Turns, then the turns between two rows, first turn first; the first pair answered:
keluk (before -> after):
[-0.48  0.41 -0.12 -1.63  1.33 -0.89 -1.20 -0.53 -0.23 -0.30] -> [-0.56  0.28 -0.63 -1.12  1.72 -0.89 -1.20  0.60 -0.14  0.80]
[ 1.29  0.44 -3.21  1.07 -0.51 -1.48  3.13 -0.14  2.07  2.05] -> [ 0.67 -0.33 -3.33  3.27 -0.99  0.25  2.95  1.26  0.56  0.83]
[-0.41 -0.18  0.58  0.36 -2.01 -0.90  1.07 -2.09 -1.96 -1.63] -> [ 0.27  0.59  0.47 -0.82 -1.42 -2.21  1.49 -2.76 -0.63  0.02]
Zeko (before -> after):
[ 2.51 -1.67 -0.03 -2.33 -1.19 -0.09  3.17 -1.10  0.35 -1.78] -> [ 2.11 -2.25 -0.73  0.68 -1.65  1.63  2.84  1.13 -1.72 -1.42]
[-3.15 -3.28 -0.25  0.30 -1.27  1.02 -1.24  0.21 -1.96 -3.80] -> [-4.60 -1.87 -1.16  2.03  0.34  0.97 -2.01  1.89 -1.98 -1.24]
[-0.65  0.61 -1.95 -0.22 -1.55  1.11 -0.48  1.10  0.56  1.93] -> [-0.40  0.81 -1.72 -1.31 -1.19  0.46 -0.40  0.38  1.41  1.99]
[ 1.50  0.49  0.50 -1.20 -1.21  0.13  1.17 -0.92 -0.08 -1.83] -> [ 1.20  0.17  0.14  0.64 -1.39  1.12  0.97  0.45 -1.60 -1.52]
regek (before -> after):
[-1.78 -0.95 -0.48 -2.30  0.36  0.44 -1.45 -2.29 -1.63 -0.81] -> [-2.46 -0.58 -0.86 -1.59  0.98  0.86 -2.09 -1.59 -1.87 -0.24]
[-2.06 -0.91  0.87  0.40  0.80  0.78 -1.13  0.16 -0.72 -2.89] -> [-2.64  0.02  0.04  1.41  1.73  0.75 -1.70  1.46 -0.80 -0.12]
[-2.06  1.40  0.64 -2.45  1.62 -1.13 -0.97 -2.04  2.97 -1.75] -> [-2.82  1.71  0.86 -1.64  2.35 -0.78 -1.45 -1.49  2.60 -1.72]
[ 1.15  0.95 -0.25 -2.47 -2.84  0.10 -0.23 -2.55  0.39  0.83] -> [-0.06  0.40  0.59 -1.78 -2.69  0.97 -0.83 -2.87 -0.19 -1.69]
Then:
Each pair is 2 to 4 turns apart.
[ 0.66 -0.10  0.70 -3.31 -0.93 -1.59  0.37 -2.05  2.08 -0.91] -> [-0.03 -1.16 -0.67  2.30 -1.41  1.83  0.46  2.43 -2.32 -0.10]
Zeko then Zeko then regek
[ 0.47  2.28 -0.93 -2.60  2.21 -2.22  0.29  0.10  2.78  2.95] -> [ 0.27 -0.21  1.14 -3.13  0.20 -0.76  0.22 -2.11  1.67 -4.38]
Zeko then regek
[-1.48  2.15 -0.87  3.65  0.92 -0.04  0.96  2.98 -1.09  3.12] -> [ 0.68  1.46  1.07 -2.63  0.06 -3.30  1.80 -2.53  3.28  0.07]
Zeko then Zeko
[ 3.29  0.07 -1.97 -0.31 -1.55 -0.77  1.62 -0.56 -1.24  1.29] -> [ 0.82 -0.56 -0.65  0.63 -1.63  0.45  0.31 -1.17 -2.24 -3.57]
regek then regek
[ 0.44 -2.91 -1.48  3.54  1.10  2.41 -0.83 -0.17 -5.06 -0.05] -> [-0.83  0.95 -1.34 -0.80  4.73 -2.10 -2.06 -2.09  0.24  3.83]
Zeko then Zeko
[ 0.73  0.19  1.10 -0.20 -1.00  2.86  2.80 -2.10 -2.01 -2.40] -> [ 2.07  0.51  0.86 -2.15 -0.82  1.13  3.38 -2.89 -0.39 -0.04]
keluk then Zeko then keluk
[ 2.18 -0.88 -1.57 -0.85 -0.18 -1.26  1.40  1.85  0.47  4.87] -> [ 0.21  0.15 -1.69  0.67  1.08 -0.60  0.21  3.23 -0.37  5.12]
keluk then Zeko
[ 1.26 -0.20 -1.14  0.94 -2.03 -0.56  1.57  1.79  0.65  3.89] -> [ 0.00  0.93 -1.05  1.13 -0.78 -0.90  0.81  1.76  1.32  4.16]
Zeko then keluk then Zeko
[-0.39  2.16 -0.52 -3.81  1.82 -3.76 -0.47 -1.71  3.72  3.89] -> [-5.37  2.33  1.22 -0.50  3.32 -1.52 -3.14 -0.97  1.81 -1.60]
regek then regek then regek then regek
[ 1.48  2.19 -1.37 -0.81  2.65 -1.89  1.00 -0.25  1.04  5.84] -> [ 2.10 -0.59  1.25 -3.95  0.10 -1.50  1.41 -4.82  1.67 -2.63]
Zeko then regek
[-3.22  2.24  0.68  1.29  3.65  0.05 -1.65  1.46 -0.89  2.87] -> [ 1.38  0.88  1.19 -3.97  1.22 -2.24  1.19 -2.36  1.96  2.97]
regek then Zeko
[-0.10 -1.13  2.74 -2.67 -1.40  0.36  0.10 -2.50  1.17 -3.83] -> [-2.41 -0.37  0.44  3.38  0.04  2.93 -0.80  2.74 -2.57 -0.53]
Zeko then Zeko
[ 0.00  0.88  0.34  1.48  1.24  1.09 -1.06  2.99  0.04  3.32] -> [-1.18  1.58  1.48 -1.24  2.19 -0.62 -2.00  0.43  2.33  1.51]
keluk then Zeko then Zeko
[ 0.34 -0.57 -0.41  2.05 -0.94  1.73 -0.55  0.90 -1.66 -3.36] -> [ 0.63  1.39 -2.00  2.25  0.74  0.03 -0.52  2.50 -0.46  2.42]
Zeko then regek
[-1.15 -1.33  0.98  2.27 -1.14  1.26 -0.17  0.71 -2.08 -3.28] -> [ 1.92  0.33 -0.59 -0.30 -0.46 -1.77  1.35  0.88  0.48  4.36]
regek then regek then regek then Zeko
[-0.37 -0.58  0.48  1.23 -1.63  1.11 -0.72  3.04 -1.31  3.16] -> [ 0.21 -0.49  2.43 -3.66 -1.66 -1.40 -0.65 -1.21  2.15  0.33]
Zeko then Zeko then regek
[ 2.42 -0.68  1.13 -2.76 -1.56 -0.69  1.53 -3.12  2.57 -1.11] -> [-1.04 -1.36  1.50  2.00 -1.36  2.60  0.08 -0.44 -1.23 -4.35]
regek then Zeko
